In the rows, 128 means zero.
One turn or mirror swaps these rows in pairs. Which row does each one swap with?
The rows were stretched afterwards, more along some directions than others.
Z788: [144 144 155 150 138 127 118 114 143 117 126 160 141 108 132 117 114 120
 155 112]
Z92: [169 149 146 134 119 112 114 142 142  85 145 170 128  92 143 130 112 108
 168 111]
Z730: [171 145 159 138  84 117  91 145 154  93 126 154 123  96 171 134  76 117
 162 113]
Z961: [155 137 157 134 149 117 117 131 130 134 130 141 112 103 127 133  96 115
 155 115]
Z185: [148 158 152 142 114 101 114 132 160  91 151 185 122  89 145 130  78 113
 178 131]
Z497: [152 125 162 140 102 130 105 138 159 107 137 136 135 102 142 121  98 111
 158  99]
Z201: [183 138 162 123 141 124 107 121  97 119 134 146  94 102 159 143  86 135
 163 113]
Z515: [175 157 144 120 150 123 133 137 100 119 125 164 100 104 128 143 100 122
 170 118]
Z905: [152 129 153 142 161 130 130 139 129 128 140 152 146 145 119 136 132 105
 146 119]
Z306: [190 157 134 119 134 122 123 145 102  92 135 166 122 100 135 144 111 120
 162 128]
Z252: [158 149 131 113 160 103 143 130 134  93 179 184  93  90 133 145 112 134
 162 160]
Z534: [160 146 130 119 154 139 125 133  79 142 131 107 109 111 143 148 118 116
 136 110]
Z608: [148 120 134 139 180 137 130 118  94 143 143 135 144 112 117 142 128 136
 140 115]
Z251: [154 125 115 116 160 142 118 106 108 131 145 126 112  98 122 144 140 149
 129 118]
Z858: [129 146 140 130 151 102 123 129 109 110 151 151 127 134 141 137  93 108
 162 142]
Z322: [136 133 157 125 127 138  90  98 131 129 148 131 104  99 134 132  96 139
 141 106]
Z827: [153 121 126 128 177 136 129 106  90 139 134 127 109 111 114 137 147 141
 146 111]
Z97: [175 146 117 132 152 116 140 134 128 103 171 175 115  92 121 150 124 123
 177 142]
Z720: [152 134 152 111 106 129  85 122 130 111 136 122 102  90 144 130  86 131
 143 101]
Z530: [140 138 149 132 144 119 125 122 108 121 114 112 121 128 132 121 110 134
 141 118]
Z561: [147 149 145 116 138 137 124 153 133 116 158 145 119  96 129 147  92 121
 156 126]
Z187: [179 133 120 122 140 130 117 114 112 118 139 137  92 100 119 150 126 150
 152 115]
Z332: [167 128 158 120 149 128 112 104 118 133 155 148  91 115 132 136 107 133
 145 118]
Z417: [152 143 142 121 105 120  93 129 138 108 147 131 108  86 163 134  85 140
 149 121]
Z532: [144 133 149 143 149 125 106  80 114 120 159 163  97 113 128 143 103 140
 160 127]
Z154: [171 121 154 138 161 137 117 132  87 140 117 129 116 126 143 146 109 119
 149 103]
Z153: [131 135 116 143 168 109 134 130  89 135 143 121 131 108 136 141 121 110
 145 121]
Z287: [162 119 135 133 147 127 129 133 129 123 157 127 131 106 129 138 113 126
 158 114]
Z564: [129 144 148 121 127 118 103 142 131 115 148 141 118 116 142 140  83 118
 150 122]
Z130: [153 166 141 120 138 115 108 133 130  83 137 164 115  93 149 135 106 118
 147 132]
Z213: [174 133 155 131 161 126 138 109 132 116 154 158 102 113 122 130 116 129
 175 123]
Z699: [172 157 135 125 126 112 118 147 124  88 129 148  98  92 150 129 116 125
 162 132]
Z574: [168 130 130 115 136 141 123 118 126 112 141 158 110  79 128 136 126 145
 154 133]
Z885: [116 116 157 133 145 128 113 120 132 144 131 122 128 118 130 126  93 134
 146 107]
Z851: [162 150 131 113 168 128 131 114  98 107 148 170  94  98 116 144 127 135
 155 134]
Z71: [163 152 150 121 117 114 111 175 120 103 126 163 131  90 137 146  81 108
 171 100]
Z856: [147 137 158 131  96 121 111 145 156  86 135 170 138 122 143 125 112 121
 158 113]
Z963: [175 141 128 134 156 107 141 107  93 114 152 149  98  93 132 147 102 136
 175 147]
Z17: [163 130 161 125 148 124 132 114 152  91 163 199 120 131 124 134 126 143
 159 146]
Z802: [176 151 139 146 112 110 103 145 118 122 109 140 120  99 163 144  83 112
 166 113]
Z879: [152 124 125 127 121 114 104 124 106 117 131 117 120  74 159 131  94 144
 143 121]
Z922: [132 131 133 124 128 128 131 144 121 122 111 125 151 120 132 122 116 129
 146 128]
Z728: [131 135 150 138 148 122 141 138 168 112 166 178 156 121 118 127 109 121
 161 142]
Z447: [184 144 130 129 144 126 137 112 120  98 156 165 107  99 130 142 129 145
 161 148]
Z192: [162 136 137 141 164 130 134 109 134 116 151 157 128 114 130 130 138 138
 144 130]
Z279: [132 130 133 127 134 102 141 127 160  82 152 161 135 111 125 121 118 131
 168 142]
Z74: [145 127 152 130 119 126 104 144 129 126 117 110 142 100 129 125  95 128
 142  92]
Z985: [149 132 151 130 136 123 129 152 137 110 145 158 115  97 147 135  87 122
 167 137]
Z448: [164 143 164 149 148 135 122 123 142 124 151 191 117 117 129 142 112 121
 182 114]
Z793: [180 125 134 123 128 141 109 132 112 141 130 121 108  79 131 138 110 150
 151 115]
Z554: [123 137 145 153 138 121 127 129 143 122 127 148 155 131 143 119 113 105
 160 115]
Z765: [144 136 120 122 176 145 127  99  97 140 154 143 117 109 118 143 136 148
 132 131]
Z498: [138 151 163 123 140 116 101 114 123 117 121 133 116 121 159 125  87 112
 132 127]
Z253: [151 157 156 127 116 113 112 149 130 100 143 160 138 112 150 136  68 117
 159 130]
Z221: [126 146 136 124 175 107 145 133 120 106 165 179 145 123 107 140 111 129
 161 158]
Z509: [126 131 127 132 134 118 115 116 114 123 134 130 135 126 139 122 131 116
 129 120]
Z256: [135 157 147 132 103 109 105 158 157  93 142 174 125  99 149 130 100  95
 163 128]
Z975: [140 143 160 140 137 107 124 130 128 103 133 147 132 122 141 123 102 111
 146 111]

Swapped with Z498: Z534
Swapped with Z154: Z530
Swapped with Z961: Z153
Swapped with Z608: Z74
Swapped with Z532: Z187

One turn or mirror swaps these rows in pairs. Which row does each one swap with?
The rows were stretched afterwards, more along some directions than others.
Z199: [ 95  71 142 120 148 108 146 128 163 156 114 113 129  97 108 150 131 121
 112 167 119 160  91 132 143 171 125]
Z285: [106 152 131 113 122 104 157 144 136 133 122 123 121 102 108 133 127  97
 144 136 120 142 118 133 121 140 133]
Z553: [ 94  72 139 117 129 102 152 133 174 145 111 111 127 105 127 157 142 120
 113 159 117 161  97 127 146 166 115]
Z202: [101  86 142 122 138 114 150 119 177 160 116 109 129  92 118 159 139 121
 111 168 121 163  86 127 140 168 127]
Z150: [101 140 124 100 127 109 156 153 139 130 114 134 123 123 115 127 124  92
 144 132 114 133 100 132 117 151 126]
Z156: [ 94  73 151 116 144 107 148 131 181 151 113 110 128 108 125 148 133 121
 112 161 119 155  83 134 140 173 119]
Z305: [ 92  81 147 118 138 101 156 129 171 144 117 106 125 100 113 153 127 131
 111 161 122 159  83 132 139 165 125]
Z491: [106 104 106 135 138 128 113 157 197 144 130 110 136 133 120 151 112 116
  77 149 149 154  72 138 154 176 134]
Z351: [101 140 133 114 120  97 150 147 138 133 124 122 124 102 106 133 133 102
 147 135 112 140 114 133 118 135 131]
Z712: [132 139 123 111 125 133 124 128 160 129 120 103 143 139  85 103  89  80
 112 151 152 136 141 166 149 144 145]
Z482: [ 98 137 133 111 117  92 154 157 141 126 117 127 121 117 120 131 132 106
 143 128 118 144 108 130 124 147 120]
Z596: [ 98  93 127 138 157 127 107 141 203 153 131 106 136 131 113 144 121 119
  78 166 148 172  64 136 144 170 153]
Z572: [130 126 125 101 159 154 120 138 143 128 121  97 142 149  76  93  95  75
 104 157 148 137 114 171 138 145 138]
Z161: [ 95 100 131 144 156 126 107 136 195 161 134 105 137 125  93 145 116 113
  80 174 148 169  64 133 145 169 150]
Z492: [ 97 110 146 148 145 119 115 151 201 152 130 101 138 134 116 150 123 115
  78 164 152 166  71 128 150 168 162]
Z296: [ 94  93 127 145 161 137 105 146 199 150 136  94 139 124 106 147 122 117
  75 169 152 157  85 133 138 174 148]
Z483: [101  75 134 124 139 113 139 122 180 155 113 121 128 103 127 156 142 120
 111 157 119 169  90 127 142 170 129]
Z744: [104 143 134 101 120 103 157 141 140 123 120 121 113 106 114 132 127  99
 147 138 119 139 118 136 123 140 124]
Z646: [ 96  87 127 139 152 132 110 143 202 145 133 108 138 137 123 144 122 102
  88 167 147 157  87 140 138 168 146]
Z567: [101 106 121 142 146 130 118 146 195 158 122 128 139 129 108 150 124 123
  84 161 140 171  68 124 144 166 143]
Z474: [ 92  82 149 128 148 109 152 134 184 157 115 109 129 105 122 152 132 126
 105 162 117 158  75 125 137 180 126]
Z681: [ 97 100 134 138 141 129 114 133 197 154 129  94 131 126 108 138 116 128
  89 164 152 161  80 137 145 165 148]
Z821: [ 91  81 148 111 143 106 150 127 183 144 110 115 122 104 114 155 126 118
 107 163 120 166  82 134 145 173 117]
Z466: [145 141 115 108 151 145 123 136 131 143 114 126 145 146  86 102 109  99
 116 147 135 144 114 157 139 129 145]
Z380: [ 91  86 130 147 139 118 114 154 188 144 124 110 136 134 102 144 110 107
  84 165 159 156  74 127 151 189 148]
Z823: [ 94 147 141 117 115  88 155 154 137 124 124 128 119 109 102 128 118 109
 141 125 123 146  97 135 117 139 127]
Z695: [137 113 114 115 135 138 119 128 118 126 127 109 139 142  71 104 101  83
 116 147 154 139 132 156 155 140 152]
Z737: [ 98  96 133 149 144 114 111 155 198 148 129 102 138 131 104 149 129 113
  65 170 146 169  64 132 155 175 152]
Z133: [111  86 126 141 149 124 103 140 204 143 127 104 151 140 109 134 116 117
  81 162 166 156  81 143 156 177 156]
Z890: [ 99 105 130 142 147 125 109 144 208 146 127 114 139 138 105 139 112 118
  82 159 160 164  77 134 141 174 159]
Z255: [ 95  84 109 153 147 126 113 155 194 169 142 116 148 115  98 143 108 121
  91 160 145 168  73 132 135 180 142]
Z718: [134 131 126 103 143 128 114 132 140 122 120 102 135 154  74 105 103  82
  98 140 149 144 118 164 158 132 157]
Z344: [130 134 117 100 142 128 112 139 159 127 123 104 138 160  87 108 103  89
  98 136 147 152 108 163 141 134 153]
Z742: [129 140 129  97 143 133 125 131 136 132 117 105 140 142  80  98  94  87
 111 164 146 128 120 162 144 131 131]
Z600: [ 92  82 147 124 143 102 158 135 179 144 118 104 125  97 125 150 128 116
 118 167 113 161  80 140 133 172 115]
Z486: [138 127 119 121 142 134 129 142 126 131 130 122 150 137  78 101  92  84
 115 157 152 141 134 156 151 142 144]
Z757: [ 97 143 140 109 120  90 159 149 135 124 116 135 117 114 111 135 125 101
 140 132 123 140 111 128 122 146 128]
Z657: [142 128 112 103 154 161 123 128 132 151 124 100 136 137  80 101 108  86
 110 160 144 134 112 158 141 140 157]
Z312: [140 131 109 100 142 134 119 141 146 122 125 110 139 149  92 109  90  87
 105 137 154 141 114 170 155 135 130]
Z184: [107 135 121 117 126 110 161 151 131 134 126 125 121  98 126 134 138 104
 143 136 117 133 111 129 123 151 128]
Z12: [ 95  97 125 154 152 121 105 146 200 160 141  96 139 127 108 153 129 119
  72 166 144 174  72 130 146 176 156]
Z702: [103  85 142 119 139 103 150 128 183 160 118 108 134  98 123 156 128 119
 109 168 123 154  87 130 143 177 123]
Z619: [100  97 128 155 150 127 106 147 188 174 132 100 137 124  92 159 127 110
  73 164 158 179  75 128 159 180 174]
Z318: [101 143 134 107 127 106 153 152 135 130 122 127 117 115 107 128 123 106
 142 121 118 134 109 133 117 141 130]
Z56: [ 98  68 141 115 140 112 151 127 182 150 112 112 126  99 127 148 128 113
 115 170 118 156  91 144 137 171 117]
Z902: [ 91 106 131 139 146 114 109 152 203 141 124 103 129 142 106 148 119 116
  68 153 152 160  66 129 155 180 160]
Z83: [ 98 111 138 146 145 110 111 143 207 145 130 108 146 139 110 132  99 123
  83 155 158 150  95 135 148 179 146]
Z286: [146 143 128 112 147 140 122 127 134 135 125 100 139 141  96 112 114  94
 105 157 146 149 126 155 157 133 164]
Z234: [ 87 132 135 113 121 103 159 154 135 128 124 125 112 110  96 127 117 102
 145 129 117 140  99 128 113 147 125]
Z388: [ 93  80 146 121 135 102 154 127 172 146 112 118 122 108 119 155 135 123
 115 154 121 167  86 132 142 173 131]
Z237: [137 129 124 112 148 131 121 136 137 124 132  93 135 147  83 106 112  94
 108 145 152 152 118 165 150 126 167]
Z787: [ 93  74 149 116 144 111 152 131 183 150 111 110 126 106 121 144 133 125
 111 162 117 161  77 127 137 175 121]
Z976: [144 127 109  98 156 155 119 128 142 131 119 113 141 150 108  98 109  78
 113 162 145 141 124 171 146 152 147]
Z822: [101  90 133 165 141 124 117 152 194 154 139 106 143 122 104 141 108 123
  94 164 150 169  90 137 142 176 156]
Z777: [137 131 110 102 147 146 119 136 133 136 126 109 139 145  84 101 109  83
 112 150 135 140 110 165 140 130 151]
Z109: [ 99  99 117 135 141 117 100 146 207 149 131 111 142 144 107 149 126 115
  67 149 149 174  69 135 153 169 154]
Z395: [132 127 118 104 149 144 124 137 142 140 128  95 139 142  85 107 108  76
 104 156 149 147 118 161 144 139 154]
Z640: [ 99 150 132 114 125  99 159 146 140 123 127 127 120 109 104 127 122 104
 138 134 116 135 109 132 115 148 123]
Z34: [ 93  81 143 116 138 108 155 127 173 149 118 103 121  94 126 154 133 128
 114 163 117 154  93 128 142 168 121]
Z455: [103 103 140 146 147 124 111 151 208 137 116 102 140 144 109 140 123 117
  69 162 157 151  81 131 146 183 151]
Z90: [137 128 103  95 150 148 123 138 119 131 119 126 137 154  91 111 106  85
 109 145 141 143 110 153 147 139 145]
Z331: [ 93 143 145 109 122  92 157 151 142 128 123 119 118 108 109 125 115 102
 146 132 117 140 103 141 119 141 120]
Z126: [ 93  91 122 142 145 126 106 150 192 153 128 122 134 137 114 155 121 114
  83 150 149 179  65 131 144 170 151]
Z228: [104 148 140 108 128 108 159 145 142 137 119 120 120 110 111 128 123 105
 143 137 121 135  99 130 113 147 129]
Z432: [ 94  79 152 123 145 107 151 130 191 154 114 103 130  98 118 149 128 119
 112 164 126 162  88 142 131 173 130]
Z663: [101 143 123 108 127 102 156 147 135 120 129 132 118 115 115 122 119 104
 151 130 118 137 106 141 118 146 125]
Z493: [101 141 138 102 131 102 154 147 148 124 117 124 122 108 107 124 120  98
 147 138 123 141 109 144 118 142 122]
Z176: [131 114 104 114 142 140 126 138 135 142 136 114 146 130  64  99  85  86
 120 149 138 147 119 163 132 137 131]
Z323: [139 138 128 109 142 132 118 130 147 114 116 107 144 153  78 105 109  82
 103 149 161 143 130 164 154 137 153]
Z930: [106 143 132 113 112 102 155 140 153 134 130 117 118 105 110 133 120 102
 145 127 126 146 109 134 121 145 131]
Z231: [ 97  76 141 122 143 117 148 132 179 150 115 111 128 102 118 145 136 128
 110 160 109 150  85 129 133 171 117]
Z924: [142 129 119 108 145 141 115 128 140 131 120 116 148 152  72  96  97  86
 107 151 144 139 121 166 145 136 149]
Z803: [139 135 118 110 128 136 117 135 150 114 121 104 140 147  79  97  96  80
 109 151 149 131 123 163 142 138 141]
Z609: [130 131 122 117 150 140 124 138 126 141 129 104 133 145  64 115 104  84
  93 152 148 145 112 138 154 144 156]

Swapped with Z455: Z323
Swapped with Z491: Z312
Swapped with Z12: Z395

